Rotation paths and how fast each direction turns (degrees a step):
Each turn is a multiple of 5 degrees from 10 to 175, or 0.
Each row of a path follows its step; steps can be skipped.
Path 1:
step 1: .11	-.06	.02	-.24	-.07	.02	.16	.01	-.10	.19	-.03	.07	.17	-.11	-.20	-.01	.06	-.06	-.10	-.01	-.18	-.02	.00	.03	.18	-.01	-.12	-.08	.15	.04	.31	.01	-.03	-.04	-.22	-.06	-.29	-.02	-.01	.03	.01	.00	.07	-.10	-.01	.09	.16	.00	.17	-.02	.08	.03	.10	-.10	-.08
step 2: -.13	.04	-.13	-.04	-.02	.04	.06	-.19	.04	.14	.03	-.15	.05	.16	-.06	-.09	-.18	-.17	-.14	.01	-.15	-.13	.00	.15	.23	-.03	-.11	-.01	-.06	-.14	.04	.13	.01	.14	-.10	.04	.09	.00	-.24	-.17	.03	.04	.07	-.03	-.13	.04	.04	.18	-.10	-.24	.05	.01	-.11	-.15	-.14
step 5: .11	-.04	-.24	-.08	.01	.00	.02	-.02	-.07	-.17	-.17	-.27	-.20	.07	-.02	-.11	.22	-.06	-.07	-.02	.01	.05	-.08	-.01	.18	-.13	-.11	-.01	-.03	.12	.16	.07	.24	-.11	.15	-.10	.06	.01	.12	-.07	.05	.03	-.16	.12	.04	-.16	-.15	.01	.06	-.07	-.05	-.07	-.14	.05	-.16
step 7: .01	-.11	.26	-.02	.08	.09	.01	.14	.04	.06	-.07	-.03	-.07	.00	.00	.23	-.13	-.03	-.36	.20	-.02	.00	.10	.05	-.03	.09	-.05	-.01	.00	.03	-.03	-.01	-.21	-.09	.09	-.05	-.10	.12	-.02	-.07	.10	.03	.04	-.20	.13	.10	.09	.07	-.15	-.03	.03	.07	.14	-.28	.01
step 8: -.06	-.02	.15	.01	-.02	.18	.17	.09	.11	-.03	-.06	-.11	.09	.02	-.12	-.06	-.07	-.14	.03	-.17	-.04	.05	.13	.02	.08	.07	-.18	.01	.00	.09	.00	.05	.25	-.04	.14	-.14	.13	.11	.04	-.09	.14	.10	.28	.08	.09	.20	.06	.24	-.10	.19	.11	.06	.09	-.01	-.06
step 9: -.12	.10	-.01	-.21	.17	-.09	.03	-.08	.12	.18	.20	.03	.00	-.14	-.08	.00	.02	.07	.29	-.12	.04	-.22	.06	.11	.01	-.14	-.17	.07	.04	-.04	-.02	.14	.13	-.17	-.07	.00	-.04	.06	.02	-.14	-.03	.07	.24	.10	-.07	.03	-.16	-.05	.00	.07	-.05	.21	-.07	.14	-.06
step 10: .11	.09	-.02	-.13	.25	.01	-.24	-.02	.05	.00	.21	.00	-.10	.11	.08	.06	.01	.04	.03	.14	-.02	.03	-.02	.07	.00	-.10	-.02	.08	-.23	-.18	-.01	-.21	.08	-.18	.07	.23	.05	-.01	-.05	-.20	.06	.09	-.13	-.12	-.10	-.10	-.07	-.15	-.15	.06	-.02	.08	-.22	-.10	.03
step 11: .15	-.15	-.01	-.02	.00	.29	-.07	-.03	.07	-.08	-.09	.06	-.13	.19	-.02	-.01	-.03	.00	.13	-.01	.10	.17	.06	-.02	.04	-.08	.02	-.10	-.10	.00	.02	-.36	.14	-.14	.23	.06	.05	-.01	.08	.19	-.02	.00	-.07	.07	.03	.07	.05	-.13	.27	.04	.10	-.09	.03	-.15	.10
step 12: .05	.04	.14	-.09	.07	.01	.13	-.07	.05	.06	-.05	.12	-.13	.02	-.06	.08	.08	-.09	-.01	.14	-.02	-.01	-.01	.17	.21	-.01	-.02	-.14	.00	.14	.09	.13	.00	-.08	.02	-.18	-.29	.03	.09	.18	-.11	-.19	.07	.23	.03	.07	.17	-.25	.20	-.14	.01	-.08	.09	.01	-.13
step 13: -.11	.22	-.04	-.07	.06	-.01	.19	.03	.00	.10	.07	.01	.07	.08	.01	.12	-.10	-.04	-.12	.07	-.17	.04	-.28	.11	.21	-.06	-.17	-.16	-.13	-.07	.20	.03	.07	.22	-.04	-.13	-.12	.05	-.09	-.08	.13	-.04	-.11	.01	.18	-.06	.16	.06	-.22	-.07	-.07	.06	.00	-.02	-.02
.03	.00	.03	-.03	.05	.03	-.03	.01	.02	.04	-.08	-.04	.06	.01	.03	.00	-.01	-.02	.01	-.02	-.03	-.01	.06	-.04	-.04	.05	.00	.06	.00	.03	.03	-.02	-.01	-.03	.02	-.02	.01	.00	.04	.05	.02	-.01	.00	.00	-.01	-.02	.07	.01	.03	.05	.00	-.07	.01	-.01	.01
100
.05	.01	.01	-.02	-.04	.05	-.04	-.01	-.05	-.03	-.02	-.02	-.01	-.03	.03	.03	.02	.00	.01	.00	.05	-.01	-.02	-.03	.09	-.01	.00	-.01	-.02	.07	-.02	-.02	-.03	.01	.00	.05	-.02	.06	.02	.00	-.02	-.02	.02	.03	.03	-.05	.01	-.03	.00	-.02	-.05	-.01	-.03	.00	.04
60
.01	-.02	.08	-.04	.01	.03	.00	.04	-.01	.05	.06	.04	.06	-.02	.07	.01	.02	.02	-.04	.03	.01	-.01	-.04	.02	-.06	.01	-.02	.00	-.05	-.01	.01	.00	.01	.01	-.07	.00	-.01	-.02	.03	-.01	.03	-.03	-.05	.00	.03	-.03	-.05	-.02	-.02	-.01	-.03	.01	.02	.01	.01
115
.01	.04	.04	.02	.00	.02	-.12	.03	.01	.00	-.02	-.04	.00	.05	-.03	-.03	-.03	.02	-.03	.04	.03	-.01	.03	.04	.01	.01	.02	.00	.04	-.02	.04	.04	.00	-.02	-.03	-.03	-.02	-.03	-.02	-.03	.01	.03	-.03	.01	.03	.05	.03	-.03	-.04	-.04	-.05	.01	-.02	.05	-.02
135
.01	.01	-.02	-.01	.04	-.03	-.01	-.02	-.02	-.02	.01	.00	-.04	.00	.00	.01	.00	-.02	-.05	.07	.02	.00	-.03	.03	.02	.05	-.02	.09	-.04	.04	-.03	.03	-.01	-.02	-.02	.04	.06	.01	.00	.01	-.01	-.01	-.01	.05	-.01	-.02	.04	.00	-.05	-.03	.08	.02	.04	.01	-.06
140
.02	.03	.01	.01	-.01	-.02	.03	.03	-.01	-.02	-.09	-.03	-.03	.05	-.01	.02	-.01	.05	.00	.03	.03	.04	-.04	.03	-.04	.03	-.01	.00	-.04	-.02	.01	.02	.03	.00	.00	-.05	-.07	.01	.01	.06	-.04	-.07	-.02	-.01	.01	-.02	-.02	.02	.01	.00	.03	.05	-.04	-.01	.03
55
